128 stands for zero in the data rows.
In each game, the first row plays the second. By how much does the first row win? 10 means about a draw, 20 a big win and 0 a big loss. Wins can go round in a circle. Each row has two weighted sums of its numbers, A and B, taken from their middle values. A row wins by its A times the other's B, less its B times the other's A.
[116 234 231 138 124 197 155 123 113 103 124 109 178 121 158 154 114 160]
[116 126 141 127 138 116  96 208 109 109 123 113 160 102 203 186 158 140] 9
[126 102 146 125 140 128 130 104 115 111 107 108 120 143 101 112 113 157]
[120 162 194 176 128 175 139 112 107 112 114 103 125 112 126 138 111 158] 10
[114  99 108 120 129 110 118 130 128 120 153 160 112 148 127 113 154 111]
[126 105 104 124 153 109 117 104 132 126 196 216 107 126 124 117 115 102] 13
[109 106 140 124 137 141 126 120 112 120 117 122 127 170 122 117 113 196]
[117 109 101 124 134 118 114 106 118 110 150 163 116 135 103 121 120 115] 12
[136 107 106 123 133 117 108 110 179 131 141 162 118 119 110 120 133 116]
[112 150 171 125 133 161 130 143  87 112 105 123 171  88 164 165 115 151] 13
[149 123 117 124 127 114  95 117 154 121 187 159 111 120 103 108 130 100]
[167 106 138 127 130 120 147 113 128 103 108 111 121 114 112 120 113 123] 10
[120 109 125 128 130 101 118 137 125 110 118 117 112 112 118 133 140 129]
[121 136 119 124 117 142 152 101 122 140 139 134 121 125 110 117 114 126] 9
[110 178 148 127 127 123 104 185 115 110 126 110 138 104 169 176 151 109]
[130 113 111 116 136 116 104 117 127 154 134 167 126 146 123 118 147 108] 7
[140 115 100 124 124 101 118 116 129 101 133 147 124 131 108 121 124 103]
[156 124 106 111 111 104 143 107 161 188 133 129 105 124 111 115 117 117] 8
[110 134 134 119 150 155 138 150 106 123 114 122 177 109 192 153 106 136]
[164 104 102 111 136 108 110 112 142 117 132 117 132 106 128 141 129 113] 9
[117 118 109 121 116 109 128 107 118 124 176 190 117 130 128 119 114  96]
[105 118 124 119 167 101 114 174 113 126  98 103 158 105 193 177 144 163] 12
[151 114 107 124 133 117 120 112 161 127 129 165 122 115 111 119 107 119]
[159 107 124 120 156 109 114 168 136 118 119 113 127 117 135 173 186 125] 16
[192 105 108 111 134 102 140 115 144 104 133 126 132 113 116 124 108 102]
[161 127 159 139 115 129 162 115 103 113 125 119 111 115 115 129 116 122] 10
[129 171 138 162 112 103 139 121 126 118 148 115 115 108 117 117 132 115]
[109 146 178 193 118 143 103 186 114 115 107 122 149 112 162 150 127 102] 12
[138 105 103 113 131 117 147 121 152 156 126 144 118 123 108 120 113 120]
[104 116 112 102 161 106 114 127 112 177 107 156 147 207 112 116 124 192] 9
[105 124 120 130 105 126 130 112 117 112 136 142 116 153 102 109 108 121]
[130 122 157 148 111 166 145 120 118 107 103 104 126 130 112 111 115 134] 9
[111 143 133 123 145 113 112 206 106 109 122 115 166 117 168 211 165 129]
[128 108 117 115 163 116 100 118 110 116 106 141 144 116 129 147 113 164] 7
[109 119 180 139 151 172 126 179 115 109 115 115 171 120 200 196 103 106]
[110 133 202 156 117 160 138 144 105 110 116  97 135 124 139 164 118 125] 11
[109 108 114 133 111 109 119 147 176 116 131 134 113 116 110 104 230 111]
[117 126 140 139 119 146 122 138 118 129 117  91 149 134 149 112 110 131] 1
[114 149 152 143 124 165 147 121 117 109 110 104 133 131 127 133 111 137]
[155 107 142 138 124 136 164 104 106 111 129 121 111 118 120 111 121 119] 9
[144 122 116 123 150  93 113 134 145 111 109  93 133 108 133 155 144 107]
[112 121 135 111 164 145 114 116 119 110 108 126 144 168 116 118 113 192] 8
[110 134 103 116 127 105 116 143 125 203 109 135 136 118 167 118 110 112]
[128 127 149 130 146 101 108 186 109 115 122 106 153 107 180 173 165 136] 17
[117 109 108 123 136 112 103 109 104  96 130 159 113 147 123 107 126 115]
[108 122 159 151 144 131  92 182 105 114 100 126 159 124 199 182 143 134] 6
[124 108 114 138 128 109 123 118 146 142 132 146 112 132 120 119 118 118]
[112 119 114 129 123 127 124 121 113 114 133 138 104 145 111 102 115 118] 10
[159 105 120 128 113  97 134 104 134 104 124 120 121 124 108 112 125  92]
[141 126 148 134 111 120 149 106 119 101 116 117 116 109 116 116 126 118] 13
[170 116 113 120 137 110 131 116 141 113 155 136 126 112 117 120 116  97]
[104 145 155 131 125 139 126 169 111 102 114 104 143 110 175 177 120 128] 10
[149 127 121 103 113 107 110 137 209 114 149 116 119 112 114 119 180 100]
[121 148 131 140 119 168 157 116 108 132 130 107 127 117 125 115 115 111] 12
[124 144 145 139 113 168 150 109 112 128 108 110 149 130 116 120 108 149]
[105 120  98 115 120 101 112 143 169 156  98 172 121 172 121 108 185 105] 10
[150 101 114 119 120  97 131 109 159 132 114 131 111 125 116 112 116 115]
[142 111 123 118 130 147 150 115 124 126 119 135 118 131 117 118 114 133] 11
[129 119 128 144 122 134 137 123 116 128 126 111 113 136 127 111 113 116]
[116 165 153 136 121 153 137 108 106 124 124 113 137 117 131 133 105 126] 7
[144 171 117 140 134 107 138 101 131 118 175 121 109 126 116 118 150 103]
[109 151 160 133 132 136 129 190 117 109 108 108 159 111 183 167 124 133] 15
[161 139 113 142 112 110 148 130 143 105 182 117 107 116 113 115 137 120]
[115 187 111 118 118 177 215 103 105 135 147 112 118 117 114 118 120 126] 14
[120 132 143 123 143 122 117 182 121 110 126 102 167 112 207 187 166 127]
[129 159 130 129 110 137 150 116 124 112 133 109 124 109 110 143 120 128] 9
[127 123 122 132 114 121 133 119 111  97 128 130 100 129 110 120 106 108]
[102 114 105 111 172 120 111 110 125 132 159 188 112 147 127 109 117 108] 11
[129 101 109 122 154 109 104 110 132 118 166 138 125 122 131 115 117 109]
[104 132 144 117 150 110 108 188 127 125  99  99 136 124 171 209 138 144] 7
[111 166 205 174 111 175 150 117 118 101 117 108 129 115 152 146 119 122]
[110 114 101 121 144 106 118 139 122 224 106 131 117 240 111 118 147 206] 6
[115 129 163 137 119 157 112 130 101 139 103 100 151 132 140 110 110 141]
[108 119 126 117 147 101 107 157 129 120  98 124 130 108 155 145 187 116] 6
[110 115 117 128 134 123 105 110 114 166 155 145 140 121 149 109 108 109]
[123 183 193 158 117 155 156 140 118  91 109 120 165 120 159 160 115 130] 17
[126 114 134 126 118 111 143 114 113 120 131 128 118 127 104 119 120 113]
[137 114 118 123 117 102 122 127 168 130 112 100 112 131 104 120 156 113] 10
[120 110 111 119 159 117  97 117 125 122 185 166 108 131  96 108 119 105]
[160 130 101 113 113 110 148 110 145 125 168 183 111 110 113 114 117 104] 2
[168 172 119 122 111 110 161 116 131 123 207 118 118 113 101 120 118 112]
[116 215 120 120 127 208 191 112 122 141 157 105 152 100 173 192 115 187] 8
[ 97 131 183 177 113 138 127 188 113 124 110 109 129 105 177 140 130 116]
[ 93 162 103 121 150 155 150 129 114 149 140 111 133 121 170 167  98 169] 10
[114 145 120 123 128 137 135 125 112 113 147 120 134 114 143 141 106 114]
[102 130 174 104 132 160 139 118 107 117 123 121 135 123 114 133  95 173] 8
[133 132 140 126 114 130 145 112 125 121 127 101 117 109 118 120 114 125]
[120 113 119 114 130 109 114 117 115 124 129 169 107 155 123 112 111 117] 10
[128 157 125 121 120 144 126 147 110 132 133 116 162 116 161 142 116 142]
[161 109 136 123 121 116 144 116 133 102 121 113 124  99 113 117 124 115] 10
[115 115  99 120 153 128 110 114 111 152 115 194 157 187 110 115 104 215]
[116 105 106 121 177 118 106 132 115 180 109 150 140 223 106 113 127 232] 8
[102 115 164 127 173 152 128 180 111 122 112 131 163 116 208 211 116 121]
[135 110  97 119 101 102 109 116 173 110 152 175 116 131 108 114 163 113] 5
[204 115 119 132 129 105 135 106 138 128 122 146 105 111 128 112 121 121]
[158 116 106 131 134 104 120 122 161 117 115 108 124 103 122 134 153 108] 6
[112 115 114 119 147 117 111 132 109 122 143 175 105 129 115 115 119 109]
[120 186 141 113 114 159 131 128 137 103 125 105 170 111 166 175 104 164] 7
[124 111 110 112 113 102 100 106 159 150 125 148 110 130 107 116 128 120]
[125 115 122 132 138 108 118 153 105 126 117 115  95 126 108 137 153 127] 17
[126 129 167 153 121 166 144 109 116 109 121 112 122 124 132 103 111 132]
[125 112 143 138 164 136 129 198 107 114 119 106 143 106 172 197 128 105] 6
[168 116 118 120 109 120 109 129 178 109 164 108 114 112 125 128 154 102]
[109 105 118 128 140 143 128 100 115 127 100 140 131 148 119 113 105 152] 11
[114 118 140 130 136 124 116 132 104 118 107 109 140 121 131 143 121 140]
[108 117 106 111 123 120 109 109 116 117 137 175 104 170 110 111 133 102] 10
[104 101 110 137 151 104 112 164 116 254 118 147 123 238 110 109 158 205]
[104 235 255 212 116 251 129 114 110 129 121 110 166 122 165 155 106 164] 13
[153 146 147 154 116 159 137 118 110 106 116 114 127 114 117 127 115 127]
[121 117 135 143 143 144 114 131 100 107 115 120 156 118 157 163 119 108] 7
[162 140 102 126 128 123 105 143 207  99 128 106 113 109 113 114 194 110]
[159 126 150 129 114 114 160 113 127 105 119 114 111 115 118 112 120 119] 12
[130 120 107 124 121 111 117 112 132 108 161 136 125 115 110 114 142 104]
[111 134 162 140 154 116 112 223 112 118 120 113 149 113 177 220 175 117] 10
[178 121 108 130 151 132 144 118 117 135 116 167 123 149 113 113 111 133]
[126 106  98 107 142 112 125 108 124 143 153 155 125 121 109 114 110 102] 7
[152 116 107 118 114 119 117 116 154 108 194 152 117 121  99 121 156 119]
[119 101 115 110 129 110 115 181 162 157 125 150 114 163 118 108 193 120] 15
[121 157 105 128 109 102 134 105 157 126 147 137 110  99  87 120 111 110]
[129 100 131 122 154 121 116 134 114 112 116 118 154 110 130 155 141 141] 14
[115 126 135 137 124 155 139 108  98 108 102 105 148 117 129 133 105 138]
[129 125 137 176 111 149 159 105 125 124 114 108 124 107 117 119 112 114] 9
[111 128 168 153 116 190 132 123 101 127 115 105 165 127 129 136 122 142]
[115 111 108 111 175 116 118 122 117 194 106 173 143 211 112 113 114 187] 10
[130 132 116 114 113 137 156 112 112 156 130 167 115 136 110 115 112 134]
[148 128 135 127 113 114 151 130 121 106 134 119 110 113 114 110 116 113] 6
[112 149 141 142 118 140 145 106 119 116 124 107 119 129 118 124 109 129]
[123 182 108 118 106 127 147 123 123 169 136 106 127 109 171 123 114 116] 6
[111 173 140 138 122 149 141 121 102 118 146  93 133 117 146 132 114 124]
[156 117 101 124 133 108 134 107 161 129 125 131 116 116 116 104 119 116] 11
[145 139 125 118 124 115 147  97 131 118 161 147 112 121 123 114  98 115]
[125 207 159 133 118 176 161 104 110 117 147 100 154 107 171 148 114 134] 7
[142 104 147 126 160 105  93 180 127 115 120 111 144 112 134 166 178 128]
[102  94 147 125 128 123 109 138 107 160 111 123 158 196 109 113 116 172] 12
[110 175 116 114 142 181 166 119 118 139 167 116 155 124 176 185 107 186]
[118 111 115 113 171 114 110 116 128 112 192 196 108 124 121 112 111 120] 9
[138 108 123 120 126 111 111 119 135 113 149 141 115 123 120 110 124 107]
[151 111 101 123 137 109 117 121 155 114 127 126 139 120 123 137 124 104] 9
[129 110 106 122 166 119 118 114 123 133 109 141 141 139 109 130 104 148]
[131 126 150 124 118 140 168 109 102 117 117 113 119 131 118 109 126 149] 9
[103 165 155 159 122 142 168 102 109 108 124 100 128 106 120 135 113 137]
[174 155 106 129 115 107 134 110 169 107 168 114 101 113 106 103 137 110] 7
[122 126 112 126 135 121 115 117 127 131 121 133 153 148 110 122 110 149]
[124 116 114 120 153  98  97 137 129 112 135 140 117 139 112 109 146 121] 9
[121 112 146 144 115 162 102 134 117 131 104 109 175 143 147 125 107 155]
[122 103 114 124 136 118  98 155 105 118 114 121 139 124 151 163 178 124] 6
[132 118 154 138 122 139 149 108 113 107 107 124 102 129 112 119 108 145]
[123 175 135 153 120 118 139 116 136 113 156 116 124 116 104 117 127 112] 7
[116 127 111 121 108 139 138 107 131 145 107 134 124 133 113 109 102 129]
[170 116 121 107 144 106 141 112 134 119 118 120 132 112 114 126 107 116] 12
[174 109 123 128 129 101  99 118 144 119 204 158 105 115 116 121 127 106]
[115 108 115 118 129 111 103 104  97 110 143 171 106 148 124 108 103 117] 11
[111 128 141 122 136 120 107 191 118 101 105 109 162 107 198 210 169 131]
[145 115  99 162 115 116 133 124 145 120 140 130 111 110 106 114 102 108] 14
[141 123 111 109 122 126 150 100 128 150 134 151 116 124 110 121 114 126]
[132 111 150 136 120 135 129 117 126 121 115 104 141 113 125 136 121 132] 9
[166 100 129 136 157 110 126 181 129 106 123 106 145 113 147 199 148 108]
[126  98 102 112 150 103 117 116 119 111 180 210 120 131 115 109 110 116] 13
[206 128 108 122 108 107 104 121 156 116 236 144 106  96 105 118 137 106]
[124 104 100 112 136 122 100 109 115 110 169 201 115 136 117 114 112 105] 11
[110 191 139 131 119 157 158 120 117 117 112 119 148 108 124 122 117 135]
[107 135 120 125 113 113 128 119 127 152 158 129 111 108 138 116 108 105] 12
[114 122 145 145 115 153 146 112 126 135 118 104 117 125 110 114 116 116]
[144 112 102 120 118 111 110 104 156 101 195 170 108 130 121 115 127 107] 7
[113 151 120 126 121 173 172 116 106 135 136 114 130 106 106 112 110 119]
[114 107 110 120 113 114 110 155 164 139 105 145 113 185  97 120 194 100] 7
[136 122 135 131 119 127 143 122 123 116 105 115  95 120 113 104 113 127]
[116 156 126 112 143 128 107 187 103 119  98 108 171 111 202 220 156 146] 12
[109 117 103 101 129 123 111 130 139 217 111 131 121 203 113 111 138 165]
[131 114 141 135 159 128 114 144 111 118 121  99 134 122 127 169 137 159] 12
[155 142 146 166 109 131 146 104 129 113 123 105 115 123 106 129 115 121]
[129 110 109 122 145 106 122 121 155 162  99 164 128 136 139 108 114 120] 8
[114 163 128 140 115 132 133 123 111 116 127 116 119 117 123 127 120 126]
[115 118 115 122 112 113 107 147 183 111 142 154 105 117 102 111 217 103] 11
[140 117 129 154 113 126 132 122 114 114 124 127 111 139 116 114 117 121]
[135 122 117 116 152 114 109 106 149 112 200 182 110 119 117 125 131 111] 15
[211 113 103 113 130 104 137 114 140 134 113 159 120 114 111 116 117 111]
[100 107 165 140 153 159  98 123 117 121 107 117 154 142 128 135 107 169] 9
[142 117 131 127 120 130 142 113 131 126 119 116 114 126 107 119 120 117]
[169 112 132 119 123 117 144 112 142 123 105 106 122 105 109 115 116 115] 10
[ 95 126 126 116 121 164 154 104 119 148 105 114 131 142 104 123 114 147]
[127 105 128 139 133 110 139 113 118 109 137 133 101 127 107 113 126 113] 7
[148 119 135 133 108 126 163 106 106 102 128 120 111 114 115 111 107 120]
[164 123 103 116 109 130 173 107 116 156 168 156 119 119 108 116 116 114] 14
[140  99 115 123 137 114 101 153 133 122 104 105 135 119 149 161 155 112]
[125 104 101 119 170 135 101 134  98 148 123 116 162 150 155 140 105 181] 11
[127 113 117 119 133 131 142 116 117 131 137 137 124 129 118 110 106 129]
[122 110 116 118 129 106 106 139 124 153 117 152 128 154 141 105 132 111] 9
[111 157 150 123 155 129 110 170 122 114 101 108 159  99 209 221 144 154]
[104 164 149 141 121 138 134 107 113 117 120 101 142 120 128 126 113 151] 13
[128 127 146 114 145 126 131 134 100 105 107 105 141 109 139 162 133 130]
[148 129 106 123 115 104 116 142 199 112 187 111 120 121 103 108 188  99] 10
[114 134 158 127 113 123 125 111 138 176 122 111 134 136 116 117 111 143]
[116  99 155 131 129 132 129 101 118 117 120 110 124 143 115 113 113 156] 8
[119 116 128 124 156 126 123 149 113 111 121 112 155 121 162 179 132 141]
[113 114 163 120 115 107 110 202 139 122 109 117 137 106 148 145 168 131] 7
